128 stands for zero in the data rows.
What is the hidden score of each row? Scores go from 0 to 40, and 20 is about the middle. The score is a weighted sum of the row's numbers plus the product of two more (or one squared), each taken from its middle value.
[129 120 118 123  82 124 116  99  98 147 107 134 154 100 104 127 172 102
 122 113 157  96 127 115 162] -> 15
[ 86 111  78 113 139 163 166 131 156 104 142 196 164 139 121 129 132 105
 160  89 114 174 167  90 128] -> 8
[160 117 166 144 151 107 127 158 124 143  80 124  51 160 167 165 113 158
 125 146  95 130  81 149 115] -> 18
[161 130 150 197 178  95 103  90 176 118 151 121  88 132 135 100 117 153
 145 155 123 113 106 116  91] -> 25
[152 120 102 146 117  94 101 104 148 130  79 152 128 122 126 108 116 119
 138 146 152 107  96  92 124] -> 14
[112 132 114 110 115 128 135 151 134 139 121 123 153 120 128 127  93 152
 100 146 128 139 127 140 136] -> 21
[ 94 143 151 141 132 143 102 167 116 203  93  87 110 113 201 195 146 160
  93 166 124 120  93 151 160] -> 34
[124 123 139 169  96 125 192 155  98 146 118  49  68 127 157 175  90  95
 113 152  80 185  29 135  79] -> 26
[103  92 102 164  48 209 213 167  96 116 135 176 161 113  87 145 126  83
 144  78 107 143 168  95 134] -> 15
[102  97  99 104 106 106 114 115 151 103 141 125 123 173 175 109 106 144
 116 144  96 122 161 156 183] -> 21
[151 129 119 138 129 135 144  84 132  89 107 137  91 143 154 131 105 129
 172 127 112 116  84  86  92] -> 5
[107 108 126 140 124 129 138 109 112  97 137 115 101 145 135 120 103  99
 169 109  90 153 125 130 126] -> 22
[144 126 116 165 148 132 117 123 121  99  80 139  76 132 141 136 140 168
 164 121 106 103 120  95 130] -> 12
[ 72 113 114  83 107 162 123 152  91 141 107 107 123 135 143 154 142 117
 157 133 128 135 135 168 149] -> 25
[ 83 102 113 116  99 129 152 139  93 196 129  61 132  82 130 172 142  69
 121 145 143 176  59  88 125] -> 27
[134 150 155 124 186  56 119 115 168 127 135  89  90 134 123 151  83 172
 118 136 116 142  83 121 122] -> 26
[ 78 120  82 128 140 168 158 129 160  98 141 194 163 136 125 127 130 103
 143  90 129 170 165  88 125] -> 16
[132 109 117 110  68 128 111 104 100 144 103 149 146 102 102 124 171  93
 118 113 157 108 132 113 161] -> 13
[ 70 129 116 126 113 116 126  76 161 103 136 138 172 148 105 115 116 119
 141 106  98 137 154 133 157] -> 21
[145 155 140 151 177 109 107 142 149 133  98 106  76 130 164 132 100 144
 135 161 127 126  90 144 100] -> 27
[118 173  88 140 155 115  95  33 163 102 200 131 214  73  60  72 140 145
 139 127 177  81 163  60 134] -> 23
[154 123 168 116 129 138 112 141  74 163 149 105 140  85 122  84 143 116
 116 140 128  99 143 158 138] -> 24
[102 187  96  80 111 213 144 117  86  81 143 133 200 120 104 100 141  62
 148  77 146 144 159 147  98] -> 17
[104 140 101 146 177  99 135  69 159  93 152 126 147 115  86  91  60 157
 152 134 134 163  88  83  98] -> 26
[125 156 176 126 111 176 142 149  88 120 155 110 145 118 119 139 122 130
 146 111 114  92 157 171 130] -> 33
[108 106 118 102 155 126 122 114 126 131 150 102 134 119 115 134 170 122
 114 154 147 168 117 111 105] -> 31
[124 133  64 139 140 152 159 169 161  96 133 162 149 109 110 149 147 135
 123 107 163 146 163  62 123] -> 21
[128  97 180 184  84 178 169 150  74 144 169  94  96 109 127 174 187 120
 133 120 111 126 160 116 150] -> 29
[133 132 122 140 117 182 158 154 113 142 139 140 169 118 123 150 166 118
 105 117 132 137 147 111 106] -> 26
[174 143 142 160 183 107  85 113 138 118 117 153 109 126 106  73 129 156
 142 139 132 111 137 123 107] -> 20
[149 148 185 134  91 144  93 106 106 173  96 105 108 154 141 145 181 147
  83 133  81 110 135 166 143] -> 10
[103  93 116 180 116 141 120 120 133 134 111 129  86 141 151 177 185 161
 133 143 130 124 165 113 158] -> 22
[123 160 122 142 225 102  86  86 208 117 157 146 141 149 141  89 109 158
 130 140 132 156 138 106  82] -> 26
[118 128  78  87  75 129 126  84 107 100 159 161 194  81  67  87 132 121
 121  97 157  75 210  86 188] -> 9
[115 150 112 144 211  79  81  69 189 132 134 162 141 113  92  86  93 142
 163 134 154 133 102 112  99] -> 23
[109 133  83  79  91 124 114 101 111  94 161 155 208  81  72  82 134 120
 126  82 172  82 208  95 186] -> 16
[139 157 112 138 151 142 110  91 152 116 118 120 130 123 128 123 146 112
 129 128 140 135 115 129  93] -> 22
[136 148 142 157 136 106 105 104 116 138  87 124 134 119  97 152 137 187
 131 124 133  97 125  97 162] -> 23
[ 37 142  88 114 122 182 125 148 151 109 146 130 154 132 130 197 143 168
 156 116 167 116 189 149 168] -> 34
[118 178 132  90 113 222 162 147 123 103 199 143 221 106 108 113 140  85
 125  72 155 128 190 142  99] -> 36
[147 137 138 144 123 154 166 129 127 105 135 122  80 153 186 143 132  87
 164 125 108 121  90 123  74] -> 15
[139 137 127 103 127  71 150  96 113  92  94 137 113 117  72 140  63 145
 169 105 108 107  64 104 132] -> 7
[ 91 127 134 169 106 151 167 106 119 103 155 116  98 156 165 155 118  94
 173  84  47 157 168 117 159] -> 15
[118 154 171 116 114 170 136 143  85 128 168 107 148 110 121 141 123 150
 149 110 120  87 159 167 155] -> 32
[152 146 173 111 130  98 107 149  92 159 120  84 118 118 127 119 110 128
  99 154 106 130  91 166 123] -> 15
[126 164 155 121 105 150 128 140 104 132 144  80 115 148 171 170 142 157
 100 134  91  96 136 160 142] -> 23
[116 106 103 159  97 159 190 169 144  93 129 179 146 156  97 131 101 110
 143  99 130 164 157 123  95] -> 16
[134 126 125 142 115  77  93  78 133 145 100 128 129 122  96 117 132 164
 119 146 132 100 101  92 146] -> 16
[170 194 194 165  89 112  85 108 114 159  83  80  98 166 169 148 142 152
  68 137  51 114  74 190 122] -> 18
[115 146  94 153 192  91  88  75 189 122 128 167 125 104 127  86 106 137
 173 123 149 110 108  81 132] -> 21
[173 134 149  97 151  78 140 108 117 115 135 105 131 148  72  74  77 125
 101 137 117 164  82 140  81] -> 18
[141 152 106 126 134 130 109 139 138 123 102 157 150 120  95 108 161 123
 113 103 143 139 168 114 144] -> 13
[128 108 113 105 110 134 131 140 107 123 141 143 126 124 129 113 137  89
 125 122 163 137 158 138 138] -> 20
[166 106 119 101 149 152 154 103  93  95 178 130 156  88  78 102 159 147
 139 143 170  96 140  63  89] -> 21
[ 84 186 127 139 189 128 124  96 205 112 133 131 135 158 123 127 112 106
 136 110 132 178 112 142  69] -> 25
[138 166 179 165 116 144 118 145 138 145 113  85  80 175 184 162 182  69
 102 110  78 172 122 178  97] -> 19
[159 170 107 108 120 122 135 135 105 105 102 136 155 102 109  81 101 109
 124 112 145 118 107 119 123] -> 18
[ 82 129  97 153 112  88 101 112 159 175 128  87 127 116 186 160 101 163
 107 160 111 126 101 109 188] -> 25
[123 117 165 105 145 103 123 121 104 152 151  99 134 107 101 111 123 119
 132 148 150 108 106 145 134] -> 18
[101 168 108 120 113 137 118 152 175 125 139  99 131 135 192 205 140 142
 109 111 135 103 144 136 148] -> 28
[133 122 142  84 115 124 175 166 117 131 175  86 124 128 143 168 118 132
  88 126 130 134 112 129 117] -> 21
[145 184 113  89 183 126 116 121 165  91 100 176 153 148 127  62  90 115
 142 107 119 160 123 140  86] -> 10
[185  82 145 145 139 135 153 165  94 157 136 126  96 122 118 162 199 169
  91 130 115 136 140  62 139] -> 16
[ 89 139  89 134 184 114 155 148 210 117 149 169 186 122  86 121  48 118
 133 112 163 182 128 121 100] -> 22
[135  78 146 144  97  79 133 118 102 151 132  93 115 105  74 142 133 162
 108 148 124 112 113  93 165] -> 14
[115 123 110  99  93 113 100 106 107 150 115 117 154 103 104 116 161  88
 134 118 158 115 142 126 164] -> 15
[146 131 148  67 147 121 107 121  93 138 119 159 161 110  97  81 134 113
 143 115 141  97 142 148 138] -> 14
[169  86 135 125 105 106 106 122 109 136  76 167 130 105 103 111 132 168
 126 149 156  79 115  99 144] -> 16
[134 113  99  76 121 145 177 150  99  97 138 116 113 128 141 127 113 103
 138 112 131 147 103 108  95] -> 7
[170 116 169 139 177 121 138  97 119 122 144 173 128 114  53 108 125 170
 153 122 140  97 122  87 101] -> 22
[119 179  92 155 137 149 131 108 158  85 163 160 161 135 137 105 149 126
 130  68  97 141 193  89 145] -> 17
[129 131 103 162 115 100 117 118 137 120 104 142 118 115 111 130 119 131
 134 108 139 119 141  99 180] -> 19
[150 142 185 138  93 142  95 108 100 169  84 122 123 157 142 154 188 150
  78 142  90 114 125 163 134] -> 15
[147  79 135 155 125 136 151 157 106 172 143  88  78 108 139 191 186 189
  74 150 121 144 125  61 145] -> 22
[147 133 127 114 172 110 120 136 131 131  90 122  89 122 131 140 121 126
 150 127 132 152  95 114 103] -> 21
[150 178 157 122 177 123 120 152 178 116 111 154 145 155 111  96  72 110
 122 121 140 167 108 172  63] -> 19
[173  97 146 167 120 110 132 126  92 154 144 130 112 101 110 163 161 216
 101 141 110  85 149  78 175] -> 25
[103 155 123  99 131 107  95 142 156 138 105 160 182 109 122  98  77 131
 130 124 170  99 130 171 142] -> 21
[104 103 106 151  92 141 173 111 107 106 137 115 105 140 146 145 121  85
 152 109  86 154 120 118 147] -> 12
[106 142 122 109  86 137 129 127  97 147 101  94 151 114  96 143 143  92
 105 139 162 121 109 134 121] -> 22
[172 184 112 124 142 139 142 118 126  75 151 143 146 110 102  93 118 123
 134  92 131 121 121  96  81] -> 22
[101 133  67  81 109 146 134 179 126 119 135 168 191  97  92 113 132 139
 111 100 178 133 186 106 182] -> 17
[128 183 151 211 172 103  67 108 168 123  82 112  79 153 166 144 112 189
 145 163 114  92  98 161 130] -> 32
[ 64  85 107 110 127 190 138 163  76 179 150 119 169  77 107 159 164 146
 124 133 147 148 163 102 173] -> 29
[132 123 164 138 122 198 195 203 115 131 126 135 118 151 146 164 118  88
 120 115 118 184 121 172  54] -> 28
[164  97 141 113  89 114 132 154 109  97 105 129  85 160 150 117 120 142
 112 148 100 109 134 165 147] -> 11
[116 140 115  99 202  91 129 138 194 117 155 186 178 112  87  73  51 107
 135 125 159 180 119 136  83] -> 17
[ 93 126 138  65  82 157 139 133  89  95 124 132 167 145 105 141 124 163
 128  85  92  99 172 162 191] -> 11
[125 128  69 161 185 129 142  84 183  60 142 180 107 118 125  77  92 105
 206 110 160 138 119  64  72] -> 11
[145 182 101 108 113 114 121 168 116 108 103 129 174  97 119  78  79 133
 107  99 148 134 133 142 122] -> 28
[171  72 218 131  79 175 186 201  18 213 149  97 115  83  96 140 133 109
 105 157 123 120 105 152 109] -> 26
[169 146 122 159 119 122 111 129 108 110 124  99 123 134  91 118 160 143
  93 131 132 130 140 104 127] -> 18
[144  94  68 130  86 107 128  93 142  98  90 168 145 116  90 110 133 183
 127 132 156 110 125  70 146] -> 9
[111 147 150 121 121 125 128 153 110 190 129  61 128 114 152 149 110  83
 109 151 159 166  78 164 104] -> 29
[122 161 135 109 153 129  74 125 166 149 119 158 182 110 131  71  93 123
 138 136 173  80 140 180 132] -> 15
[102 199 155 157 136 155 141  92 139  94 197  64 115 148 174 150 146  97
 143  94  95 134 145 150 104] -> 28
[108 103  96 126  71 112 152 105 122 107 190 152 170  98 112 126  85 158
 141 103 120  79 148  74 196] -> 18
[146 135 139 140 146  70  70  65 132 151  95 123 140 119  97  97 131 163
 118 164 129  96 108 124 143] -> 16
[142 124 145 177 107 133 142 143  77 149 143  96 147  95  95 169 150 199
 108 127 100  88 139  90 172] -> 31
[114 114  97 170 145 141 123 142 170 122 129 174 141 127 113 100 121 104
 156 127 162 147 158 131 122] -> 16
[143 167 175 127 191 141  98 119 202 155 149 134 151 171 150 169 198 147
  78 131 154 136 140 163  64] -> 26
[ 98 134 191 125 103 188 186 146  69 164 192  33 132 137 182 211 146 197
  72 161  44 129 104 162 141] -> 23
[143 131 127 114 129 107 122 164 129 135  75 119  93 139 131 137 132  87
 131 130 140 173 101 157 117] -> 22
[152 125 101 255 180 118 122 101 230 115 150 167  85 142 146  86 134  59
 166 142 157 176 119  91  41] -> 18
[ 92  75  83  98 139 135 178 155 161  76 169 164 152 135 118 107 101  95
 159 119 143 162 155 121 109] -> 19
[151 132 192 139  98 147  90 112 104 169  86 126 122 158 150 148 190 140
  68 142  69 107 128 162 147] -> 10
[143 151 117 127 130 133 118 140 123  95 125 101 120 128 124 104 125  99
 117 128 145 138 124 140 104] -> 24
[174 134 151 153 145 103 103 119 125 134 120 101 124 133  88 105 138 154
  88 162 140 144 133 139 106] -> 19
[170  70 221 110 109 155 161 178  27 218 169  89 116  89 100 138 141 124
 102 160 124 115  91 168  97] -> 26
[119  98 152 103  98 109 178 114  66 121 142  91 123  93  71 116  62 105
 162 141 138 114  55 127 116] -> 19
[152 122 164 128 130  82  91 150 161 116  94 146 106 163 119 141 121 169
 109 145 143 110 152 193 146] -> 16
[115 136 141 122 151 133 121  62 120 101 167  84 131 133 108 116 139 160
 152 127 110 107 135 122 119] -> 14
[110  81 136 166 103 150 144 121 108 155 168 114 106 117 140 164 182 107
 139 134 129 116 149  97 152] -> 20
[154 145 144  82 122 142  95 111 105 154 101 159 151 119 117  88 171 105
 123 114 144  95 139 140 131] -> 10
[118 125 123 127 116 131 111 149 122 158  92 113 104 117 148 164 165 113
 124 130 148 141 118 125 143] -> 23
[112 112 107 123  84 159 152 147  85 118 105 135 137 112 107 152 122 113
 157 109 141 113 142 117 158] -> 20
[161  91 145 147 134 109 147 136 112 128 102 108  61 157 160 141 121 152
 111 172  82 142  92 122 122] -> 14
[154 155 156 136 163 111  98  78 126 120 125 116 129 102  99 108 134 130
 156 136 157  83 113 113 110] -> 29
[220  78 158 162  96  83  94 116 113 114  90 163  71 128 122 104 128 204
 139 159 138  16 136 117 163] -> 13
[103 127  97 120 187 142 153 140 235  85 192 198 191 171 120 149 152 186
  81 105 126 165 220  95 130] -> 16
[143  98  91 143 128  80 131  98 151  97 152 167 151  88  37  91  97 109
 169 112 193 124 124  75 126] -> 16
[144 152 114 113 104 152 163 130 113  93 141 132 153 117  90 102 110  72
 145  99 138 154 133 144 107] -> 16
[153  91  40  95 146 138 146 115 123  69 151 201 148  70  72  36 101  88
 177 110 206 109 172  55 124] -> 12
[173 177 134 147 175 101 104  71 125  74 109 106  97 146 116  69  87 133
 153 134  97 132  91 143  93] -> 15
[101 128 130 162 107 147 179 117 123  82 164 122  95 161 171 133 118  95
 161  76  43 148 157 125 163] -> 5
[123 146 120 128 106 111 139 109 119  89 127 118 126 151 126  93  90 112
 136 117  97 129 129 147 133] -> 15
[101 166 107  95 134 151 106  92 140 124 113 171 214 105  78 104 128 113
 136  97 160 109 154 124 132] -> 20
[ 77 132 106 155 176 147 155 133 173 151 120 130 119 125 135 163 119  86
 149 104 126 213  71 100  69] -> 26
[ 85 150 121  66 110 126 176 147  99  95 162  50 122 119 173 186  66 183
 132 132  95  87  96 128 172] -> 18
[125 101 110 123 123 162 184 147 122  95 143 170 141 147 119 108  92  84
 156  90 109 166 137 133  94] -> 12
[ 99 152  98 129 107 178 112 198 122 117  63 172 152 158 121 150 160 141
 112  90 113 159 212 171 173] -> 22
[123 138 134 115 136  98  81 123 136 150 106 140 127 126 114 110 154  85
 138 116 153 149 127 149 133] -> 17
[126  80 186  95 136  92 114 134 116 202 132  66  71 154 161 161 152 106
 104 178 133 154  69 161 107] -> 19
[100 138 117 119  72 136 115 140 156 139 112 157 170 128 123 151 147 124
 117  92 136 105 155 128 171] -> 10
[131 122 127 107 133 154 164 146 106 101 138 163 147 130 104 114 116 116
 157 107 123 133 142 112 115] -> 14
[165 183 141  97 182 114  91 130 139 110  91 123 130 147 137  65  91 107
 124 144 136 163  85 188  57] -> 24
[155 121 191 156 146  59 112 123  80 193 139  26  51  93 125 176 132 175
 119 166 117  97  61 106 164] -> 26
[145 104 137  91 110 106 138 109 126  96  96 129 131 149 112 116  87 121
 125 137 116 134 100 142 119] -> 21
[145  83 163 110 113 201 206 180 109 146 189 176 136 138 127 172 186  96
 118  88 120 143 152 109 114] -> 23
[152 101 143 134  73 108 122 154 152 152 122 156 119 141 176 136 121 127
  91 132 129  87 125 140 155] -> 7
[109 146 139 115 118 125 129 158 110 182 128  53 123 106 148 146 110  74
 106 155 149 159  54 158  99] -> 23
[115 130 148 165 138  98 123 114 156 132 109 122 112 146  95 129 100 103
 138 141 132 167 101 153 102] -> 26
[ 92  86 109 174 126 146 110 117 136 130  93 138  96 163 133 163 170 154
 151 141 125 137 162 130 169] -> 27
[119 121 123 107 143 111 121 204  95 173 129  74  96 103 197 152  99 151
 130 161 111 107  83 138 172] -> 25
[108 137 110 104 151 120 107 126 163 146 117 148 162 124 139 134 129 154
 105 133 127 128 139 112 145] -> 18
[ 99 169 105  90 122 146 110  95 138 116 123 165 210 108  96 110 132 119
 131  88 166 121 134 115 138] -> 21
[123 160 120 103 156 125  79 115 163 143 121 171 173 102 124  76  94 131
 136 139 178  91 131 171 131] -> 20
[ 75 134 122 124 153 111 100  91 167 137 140 144 157 131  88 109 109 112
 149 130 145 157 128 145 126] -> 26
[ 90 118  79 120 143 167 163 136 158  97 139 185 162 130 122 133 129 107
 148  91 124 171 162  86 128] -> 15
[131  98 100 127 106 132 160 167 107 141 111 115 109 116 139 150 127 104
 139 138 142 151  98 112 131] -> 19
[162  68 118 127 108 173 179 188  68 154 171 133 125  99 131 149 159 155
  90 140 112 121 156  94 131] -> 24
[130 170 129 127 154 132 134 165 167 116 106 142 139 143 119 123  87 115
 114 128 148 165 107 182  79] -> 24
[ 93  99 103  79 109 153 126 134 114 150 128 102 147 108 150 147 175  72
 119 136 167 163 119 117 120] -> 30
[137 194 140  95 161 121 122 101 163 117 172  92 131 128 170 144 136 128
 104 115 117 127 103 132  98] -> 25
[131 124 170 112 149 177 184 192 135 132 125 149 123 175 136 146  94  82
 120 129 115 187 102 185  49] -> 19
[ 73 136 133 117 124 123 128  78 162 110 160 144 179 147 105 115 121 122
 146 102 110 129 172 133 161] -> 16
[135  71 115  90  97  95 140 140 123 108 154 130 107 136 134 135 128 140
 117 135 132 102 160 122 182] -> 11
[118 159  89 118 148  96  88 122 163 102 122 154 159 133  93 100 128 125
 132 105 166 133 163 126 148] -> 21
[116 117  80 138 166 191 170 147 138 109 166 159 156 112 119 106 138 131
 159 124 165 147 162  74  79] -> 21
[139 139 136  94 159 143 118 101 124 113 124 146 126 148 143 104 142 117
 146 113 109 126 134 136 113] -> 8
[ 81 126 112 132 102 119 161 131 161 106 125 149 129 170 141 137  83  82
 146 101  92 181 137 155 124] -> 22
[123 185 126 114 195  71  98  60 161  99 127 102 112 119  94 101  96 102
 169 103 129 150  60 117  87] -> 21
[137 119 131 144 120  82  88  76 125 144 108 128 121 103 100 130 119 166
 117 147 127 102 100 102 163] -> 21
[ 93 160 112 125 167  86  82  79 158 132 112 121 135 130  98 123 111 121
 159 127 144 134  98 134 132] -> 27
[145  96 119  87 137 136 134 123 129 124 114 157 113 143 154 127 146  94
 138 136 124 132 105 105  97] -> 10
[123  86  63  58 133 147 143 160 129  91 157 185 179  90 106  63 118  67
 153 113 224 110 173 122 100] -> 17
[ 82  95 101  95 108 162 197 157  75 112 172  90 121  98 136 173 102 123
 164 128 110 124 124  99 144] -> 20
[113 184 134 153 180 109  78  71 154 116 162  71 106 108 161 124 130 129
 185 125 149  84 107 126 118] -> 37
[110 153 137 145 153 113 111 136 149 155 107 110 112 138 137 132 115 116
 115 121  95 182 108 138 133] -> 21
[166 111 135 132 140 119 114 104 101 127 117 164 125  73  70  96 151 111
 179 113 182  82 118  88 105] -> 25
[118  92 137 132 116 171 174 145 126 130 128 117 100 172 180 155 136 133
 115 144  81 161 113 131  98] -> 9
[189 168 132 132 134 138  72 165 102 126  88 140 134 122 114 101 169 170
 113 118 157  78 179 146 142] -> 20
[ 94  89 115 174 123 134 114 122 137 128  95 132  93 153 142 158 176 152
 146 142 121 137 157 131 150] -> 24
[174 100 137 182 122  96  85  63 114 123  54 160 109 112 104 114 118 221
 167 157 131  21 110  81 154] -> 20
[162 116 176 100 117 148 145 189  95 142 132 101  71 140 178 153 151  87
 119 136 128 116 131 188 113] -> 19
[129 131 164 115 148  61 107  73 124 125 153  88  88 135 139 117  88 153
 140 126  77 105 114 137 170] -> 17
[ 85 151 127 135 127 152  96 164 153 182 139 113 140 110 157 196 157 140
 113 125 159 117 146 148 159] -> 22
[163  59 124 151 173  48 118  98 164 149 152 146  82  97 120  67  84  97
 235 183 182 115  80  89 100] -> 9
[172 174 175 135 174  79  54  83 152 148 102 142 109 153 113  71 126 132
 108 122 101 138 135 174 130] -> 9
[ 98 100 124  83 124 118 145 133 139 129 161 125 129 123 163 135 113 104
 150 122 141 126 143 112 147] -> 20
[104 107 106  85 148 121 117 158  97 154 157  89 116 104 185 125 117 171
 129 178 131 107 134 122 187] -> 22
[ 85 180 125 123 120 104  79 125 147 121  96 115 157 143  95 127 110 125
 130 105 151 141 154 188 165] -> 38
[165 123 165 144 116 117 143 124 111 144 160  82  96 124 123 149 176 107
 115 125 140 111 123 128 109] -> 19
[133 121 136 145 122  76 102  73 135 150 105 120 130 118  97 124 132 160
 122 179 128  96 100 101 153] -> 12
[117 138 120 151 148 109 113 116 159 113  88 145  92 153 128 151 124 128
 167 117 126 142 115 128 122] -> 20
[157 165  99 101 111 122 123 134 108 108  97 136 156  96 111  85  92 110
 117 112 146 115 106 117 123] -> 20
[136 171  96  95 124 165 118 101 101 105 121 148 189  95  99  95 139 127
 136 106 142 101 144 104 121] -> 19
[115  85 113 107 113 146 168 159  97 134 165  99 150 122 127 147 129 143
 104 160 143 139 122 117 116] -> 25
[127 128 146  88 118 127 176 167 125 136 170  84 127 130 143 169 122 132
  91 126 137 136 116 130 123] -> 21
[145 109 103 146 190  75 103  68 184 109 167 123 127  90 100  49  72 124
 177 176 193 117  93  98  88] -> 21
